Here are some points, each followed by its number:
<-1.47 -1.11  1.29  0.58 -0.44  1.31 -2.20  1.40  2.32 -1.89  1.44  0.87 -0.33
  1.34 -1.04  1.55  1.42 -0.46  0.75 -1.86  0.99  0.92  1.82> 0
<-0.40 -0.55  0.46  0.74 -0.34  1.27 -0.58  0.54  1.56  0.25 -0.18  0.51 -0.91
  0.72 -0.76  1.26  1.22  0.13  0.63 -1.15 -1.83 -0.06  0.69> 1
< 0.45  0.18 -0.47 -0.30 -1.80  1.08 -1.83 -0.13  0.65  0.23  0.56  2.61 -0.86
  0.87  0.27  0.33  2.40 -0.33  1.89 -0.66 -1.20 -1.74 -0.67> 2
<-0.18  0.65 -0.54  0.20  1.09 -0.83  1.54  0.38  0.28  1.19 -0.55 -1.40  0.48
 -0.42  0.34  1.07  0.02  0.00 -0.73 -0.70 -2.94 -0.24 -0.43> 3
< 1.34 -0.97 -0.70 -0.73 -0.15  0.53  1.71 -0.70 -0.89 -0.99 -2.12 -2.04  0.92
 -0.42  0.80 -1.11 -0.91  0.80 -0.77 -0.38 -0.91  0.29  0.93> 4
< 0.69  0.79 -0.10 -0.18  0.47  0.70  0.15  1.54  1.04 -0.84 -2.36  0.32 -2.52
  0.18 -1.16  0.26  0.77  0.29  0.34  0.50 -0.31  0.19  0.90> 5
<-2.52 -1.53  1.43  1.16  1.24 -0.48  1.06  1.09 -0.99 -0.04  1.77 -0.18 -0.70
  0.43 -0.93  0.91 -0.96 -0.53  0.23  0.25  1.68 -1.00 -0.67> 6
<-0.20  0.76 -0.59 -0.13  1.43 -0.47 -1.29 -0.01 -1.11  0.13 -0.92 -0.16 -1.85
 -0.79 -0.80 -0.34 -0.60 -1.49 -0.18  0.82  0.64  0.31 -1.91> 7
<-2.41 -0.56  0.67  0.96  0.78 -0.26 -1.73  2.16 -0.64 -0.83 -0.44  0.10 -0.54
  1.11 -1.41  1.71  1.29 -0.27 -0.81 -0.67  3.01  1.26  1.96> 8
< 0.64  1.52 -0.54 -0.60 -1.32  0.46 -3.14 -1.43  1.45  1.49  1.44  3.60 -0.51
  0.57 -0.14 -0.23  1.11 -1.21  1.92 -0.28 -2.13  0.32 -1.46> 9
< 0.80  0.19 -0.65  0.82  0.89  0.45  2.86  0.61 -0.65 -0.54 -0.13 -0.46 -1.17
  0.52 -0.18 -1.55 -2.40  0.56  1.78  0.89 -0.33  0.07 -0.25> 10
< 0.66  1.22  0.36 -1.37 -0.07 -0.25 -1.37 -0.41  1.17  0.07 -0.38  0.90 -0.57
 -0.81 -0.29  0.14  0.30 -0.73  0.10  0.75  0.38  1.48  0.42> 11
< 0.00 -0.34  0.50  0.10 -0.67  1.83 -3.11  0.93  0.40  0.62 -1.48  4.06 -2.01
  0.23 -2.17  0.52  2.04 -0.13 -1.36  1.31 -0.36 -1.00 -0.38> 12
<-0.53  0.13 -1.23 -0.04  0.48 -1.26 -0.14 -0.92 -2.11  0.20 -0.29 -0.84  0.23
 -0.83  0.39 -0.28 -0.98 -0.39 -0.57  0.37  1.30  0.18 -0.62> 13
<-1.38 -0.44  0.16  1.31  1.10  0.03  2.51 -0.21 -0.51  1.98  2.66 -0.53  1.14
 -0.08  0.82  1.38 -0.34  0.11  0.79 -1.52 -1.06 -0.57 -1.72> 14
< 1.72  1.35 -0.36 -1.59 -1.76  0.62 -2.63 -0.23  1.56 -0.22 -0.78  2.47 -0.54
  0.68 -0.01 -0.25  1.28  0.32  0.57  0.94 -1.32  1.16  1.33> 15
< 1.30 -1.39 -0.90 -1.89  0.17  0.04  1.94 -3.31 -0.67  1.91  0.15 -2.24  1.47
 -3.29  1.41 -1.51 -0.45 -0.53 -2.01  0.08 -2.70 -0.11 -3.14> 16
<-1.30  1.46 -1.13  0.65  1.55 -2.29  2.13 -0.01 -2.11  1.16  2.19 -1.23  2.81
  0.17  1.76 -0.55 -2.91  1.31  0.20  0.02  1.42  0.86  0.09> 17
<-0.29 -0.08  0.11 -0.14  0.02  0.57 -1.48 -0.02 -0.49 -0.94 -2.04  0.44 -1.61
  0.26 -0.43  0.23  0.26 -0.40 -0.13  0.32  0.89  0.19  0.17> 18
<-0.23  0.64  0.83  1.06  0.62 -0.48  1.58  0.19  1.97 -0.21  2.17 -0.88 -0.67
  0.14 -0.22 -0.11 -1.03 -0.82  2.74 -0.97 -3.10 -0.63 -0.60> 19
< 4.13  1.10  0.11 -1.32 -0.11  0.87  1.93 -1.05  3.39  0.64 -0.08  0.26 -1.59
 -1.19  0.10 -1.57 -2.06 -0.50  1.28  1.73 -3.62  0.94 -1.32> 20
<-1.53 -0.09  0.46  0.33  0.23 -0.62 -0.68  0.68  0.83 -1.62 -0.68 -1.13  0.49
  0.97 -0.35  1.95  1.71  0.37  0.33 -2.28 -0.73  0.92  2.04> 21
<-0.25  0.12 -0.40  0.77  1.32 -0.70 -1.13 -0.31 -0.86  0.34 -0.57 -0.99 -1.36
 -0.97 -1.03 -0.08  0.31 -0.84  0.20  0.72  0.34 -0.34 -2.48> 22
< 0.82  0.51  0.30  0.02 -1.07  0.64 -1.52  0.64  0.78 -1.39 -1.02  1.28 -0.79
  2.07 -0.58  0.62  0.36  0.97  0.29 -0.23  0.82  0.22  2.79> 23
< 0.08  0.51 -0.67  0.55  0.69 -0.28 -0.25  0.40  1.47 -0.45  0.76 -0.05 -0.38
  0.78 -0.33 -0.09 -0.77  0.39  0.93 -0.91 -0.65  1.32  0.80> 24
New points follow, each followed by the number of its nearest point above.
< 1.78 -0.76  0.33 -0.34 -1.48  1.47  0.11 -0.81  1.77 -0.12 -0.93  0.18  0.31
 -1.19  0.29 -0.05  0.94 -0.35 -0.77 -0.61 -2.56 -0.11  0.29> --> 1
< 0.82  0.34 -2.01  0.17  0.43 -1.14  1.28 -0.79 -0.03  0.69  0.56 -0.39  0.22
  0.54  1.75 -2.05 -2.07  0.63  1.30  0.84 -1.31  0.41 -1.40> --> 10
<-0.04  0.12  0.89  0.87  1.16 -0.13  2.72 -0.48 -0.79 -0.04  1.07 -2.53  1.19
  0.31  0.42  0.87 -0.15  0.39  1.07 -0.93  0.19 -1.24 -0.47> --> 14
< 1.78 -0.36  0.53 -0.47 -1.16  0.80  1.51 -0.12  0.91  0.03 -0.83 -0.31  1.61
  0.38  1.08  0.20 -0.33  1.61 -1.75 -0.81 -1.16  0.62  2.69> --> 4
< 0.45 -0.05 -0.25  0.01 -1.52  1.12 -1.39  0.05  0.25  0.61  0.75  2.47 -0.86
  0.82  0.00 -0.29  1.59  0.52  1.55 -0.65 -1.00 -1.49 -0.74> --> 2
<-2.35 -0.96  1.05  0.71  1.19  0.22 -0.53  2.31 -0.87 -0.31 -1.07  0.60 -1.07
  1.08 -1.20  1.78  0.78  0.04 -2.00 -0.21  1.28  0.30  2.16> --> 8
<-1.74 -3.17  1.85  0.67 -0.40  0.87 -0.84 -0.23 -1.65 -0.09  1.32 -0.32  0.26
 -1.32 -1.15  0.43  0.88 -1.56 -1.36  0.79  2.93 -1.43 -1.29> --> 6
<-0.25  0.44  0.03  0.75 -0.05 -0.30 -1.04  1.03  0.30 -1.46 -0.06  0.98  0.07
  2.44  0.06  0.62 -0.02  0.65  0.37 -1.02  0.82 -0.20  2.41> --> 23
< 0.96 -1.09  0.42 -1.02 -1.88  0.75 -2.18 -1.75  0.37  0.35 -0.13  1.03  1.35
 -0.66  0.76 -0.22  2.27  0.14 -2.16 -1.49 -1.47 -0.99 -0.89> --> 2
< 2.51  1.23  0.04 -0.29 -0.64  0.63 -0.30 -0.43  1.31  0.14  0.62  1.15 -1.19
 -0.41 -0.18 -1.27  0.28 -0.86  1.29  0.39 -1.31 -2.18 -1.56> --> 2
<-0.90 -0.80 -0.90  0.14  0.56 -1.27  0.57 -0.77 -2.43 -0.19 -0.56 -1.43  1.02
 -0.21  1.19 -0.31 -0.79  0.33 -1.17  0.35  1.27 -0.27 -0.41> --> 13
<-1.75  1.70 -1.18  0.85  2.15 -2.16  2.66  0.85 -2.60  1.31  2.01 -1.32  2.74
  0.86  0.95 -0.33 -3.60  1.53 -0.52  0.26  2.45  1.09  1.25> --> 17
<-0.48  0.15 -1.18 -0.02  0.73 -0.78  0.18 -0.63 -1.30  0.33  0.30 -1.20  0.25
 -0.43  0.21 -0.85 -1.60 -0.11  0.14 -0.42  0.61  0.96 -0.79> --> 13
< 0.23 -0.92 -0.30 -0.16 -0.49  0.61 -0.39 -0.13 -1.75  0.07 -1.53  0.18 -0.49
 -0.19 -0.30 -0.22  1.48  0.16 -1.38  0.78  1.86 -1.19 -0.33> --> 18
<-1.32 -0.88  0.82  1.01 -0.29  1.26 -2.62  0.71  1.15 -0.59  1.93  3.28 -0.94
  0.65 -1.60  0.66  1.06 -0.63  1.24  0.60  2.53 -0.03  0.36> --> 0
<-2.66  0.22  0.09  0.95  0.19 -0.44 -1.33  1.06 -1.52 -0.42  0.02 -0.08  1.67
  1.64 -0.20  1.19  0.06  1.02 -0.99 -1.09  2.00  0.73  2.43> --> 8
< 1.39  1.65 -0.87 -0.62 -0.74 -0.16 -1.13 -0.90 -0.05  0.01 -1.09  1.49  0.33
  1.35  1.25 -1.26 -0.33  0.88 -0.16  0.06 -2.08  0.01  0.82> --> 15
< 1.59 -0.29  0.94  0.43 -0.25  0.84  2.11  0.09  1.68 -0.14  0.67 -0.82  0.26
 -0.10 -0.10  0.30 -1.05 -0.46  0.39 -0.48 -0.26  0.01  1.22> --> 24
<-0.16 -0.52  0.91 -0.91 -0.84  1.03 -2.73  0.73  0.27  0.57 -1.68  2.95 -1.16
 -0.05 -1.46  0.07  1.97 -0.20 -2.53  1.10 -0.54 -0.09  0.47> --> 12
<-0.89 -1.26  0.41 -0.07  0.47 -0.81  1.61  0.41 -1.57  0.40 -0.29 -1.44  0.82
 -0.80  0.04 -0.15 -1.18  0.29 -2.27  1.44  0.85 -0.11  0.12> --> 13
<-0.51  0.63 -0.39  0.45  0.72 -0.93 -0.63  0.55  1.18  0.20  1.13  0.26 -0.50
 -0.23 -0.59  1.65 -0.29 -0.28  1.01 -0.01  0.35  1.12  0.01> --> 24
<-1.84 -0.35 -0.88  0.69  0.49 -1.39  0.25 -0.16 -1.72  0.48  0.37 -1.59  1.26
 -0.28  0.70  0.19 -0.62 -0.12  0.12 -1.48  0.26  0.71  0.50> --> 13
< 0.50  0.26 -0.73 -0.20 -0.30 -0.68  1.76 -0.57 -1.51 -0.66 -1.31 -2.90  1.77
 -0.82  1.54  0.15  0.91  1.23 -1.23 -1.04 -0.51 -1.59  0.05> --> 4
< 1.17 -0.66 -0.14 -0.20 -0.47  0.70  2.06 -1.00 -0.91 -0.93 -1.52 -2.00  0.81
 -0.45  0.84 -1.16 -0.17  0.74 -1.49 -0.08 -0.88 -0.22  0.16> --> 4
<-0.15  0.85 -0.47 -0.26  0.36 -0.79 -0.24  1.19 -0.26 -1.49 -1.75 -0.14  0.34
  1.51  0.13  0.75 -0.14  1.14 -0.97  0.35  2.11  1.53  3.26> --> 23
<-2.28 -0.63 -0.10  0.33 -0.28 -0.52 -1.52  1.49 -1.15 -0.68 -0.96  0.72  0.89
  1.43 -0.11  0.78  0.92  1.16 -1.48 -0.43  2.32  0.94  1.85> --> 8
< 0.16  0.40  0.41  0.58 -0.09  0.38  1.36  0.35 -0.33 -0.08  0.68 -0.10  0.71
  0.73  0.39  0.19 -0.22  0.13  0.33 -0.06  0.79 -0.39  1.19> --> 24
< 3.01  2.08  0.75 -0.94 -0.17  1.36  1.96  0.78  3.05  0.60 -0.06  1.83 -1.53
  0.85 -0.57 -1.03 -2.56  1.06  0.93  1.01 -2.07  0.57  1.71> --> 20
<-1.29 -0.94  0.88  1.85  1.36 -0.99  0.85  1.42 -1.26 -0.11  2.04  0.34 -1.43
  0.32 -1.52  0.32 -1.89 -1.28  1.19  0.72  2.08 -0.74 -0.43> --> 6
< 0.99  1.60 -1.20 -0.44 -0.44 -0.87  1.66 -0.90 -0.08 -0.17  0.69  0.19  0.28
 -0.42  1.02 -1.92 -3.08  0.46  1.72  1.43  0.89  2.24  0.65> --> 10
< 0.07 -1.22 -0.83 -0.19 -0.84 -0.58 -0.17 -0.37 -0.89 -0.17 -0.72  0.54  1.01
 -0.32  1.08 -1.19  0.59  0.19 -0.78  0.58  0.21 -0.59 -0.25> --> 13
<-0.33  0.05 -0.06 -0.03  0.01 -0.49 -1.17 -0.22 -0.35 -0.91 -1.84 -0.45 -1.43
  0.35 -0.30  0.30  0.58  0.08 -0.32 -0.32 -0.58  0.60  0.24> --> 18
<-0.43  0.89 -0.14 -0.17  0.75 -1.19  0.18 -0.15  0.01 -0.99  0.30 -0.62  0.07
  0.16  0.17  0.58 -0.59 -0.13  0.89 -0.13  0.82  0.98  0.36> --> 24
<-1.29 -1.71  0.92  0.83 -0.73  0.77 -2.60  0.88  2.21 -2.06  1.36  0.53 -0.75
  0.80 -1.55  2.17  2.27 -0.87  0.92 -1.72  0.43  0.43  1.86> --> 0
< 0.27  0.53 -0.04 -0.84  0.33 -0.60  2.16 -0.44 -1.57  1.29 -0.38 -1.59  1.60
 -1.28  0.22 -0.34 -0.07 -0.31 -1.30  0.67  0.51 -0.76 -1.45> --> 13
< 0.02  1.12 -0.51 -0.18  0.50 -0.76  0.45  0.32  1.18 -0.58  0.92 -0.66  0.61
  0.09 -0.14 -0.15 -0.58  0.57  1.15 -0.36 -1.67  1.04  0.39> --> 24
< 0.38  0.93 -0.52 -0.68  1.01 -0.63  1.21 -0.62  0.21 -0.60  0.49 -0.93  0.84
  0.48  0.90 -0.63 -1.61  0.29  0.71 -0.07 -0.37  1.12  0.50> --> 24
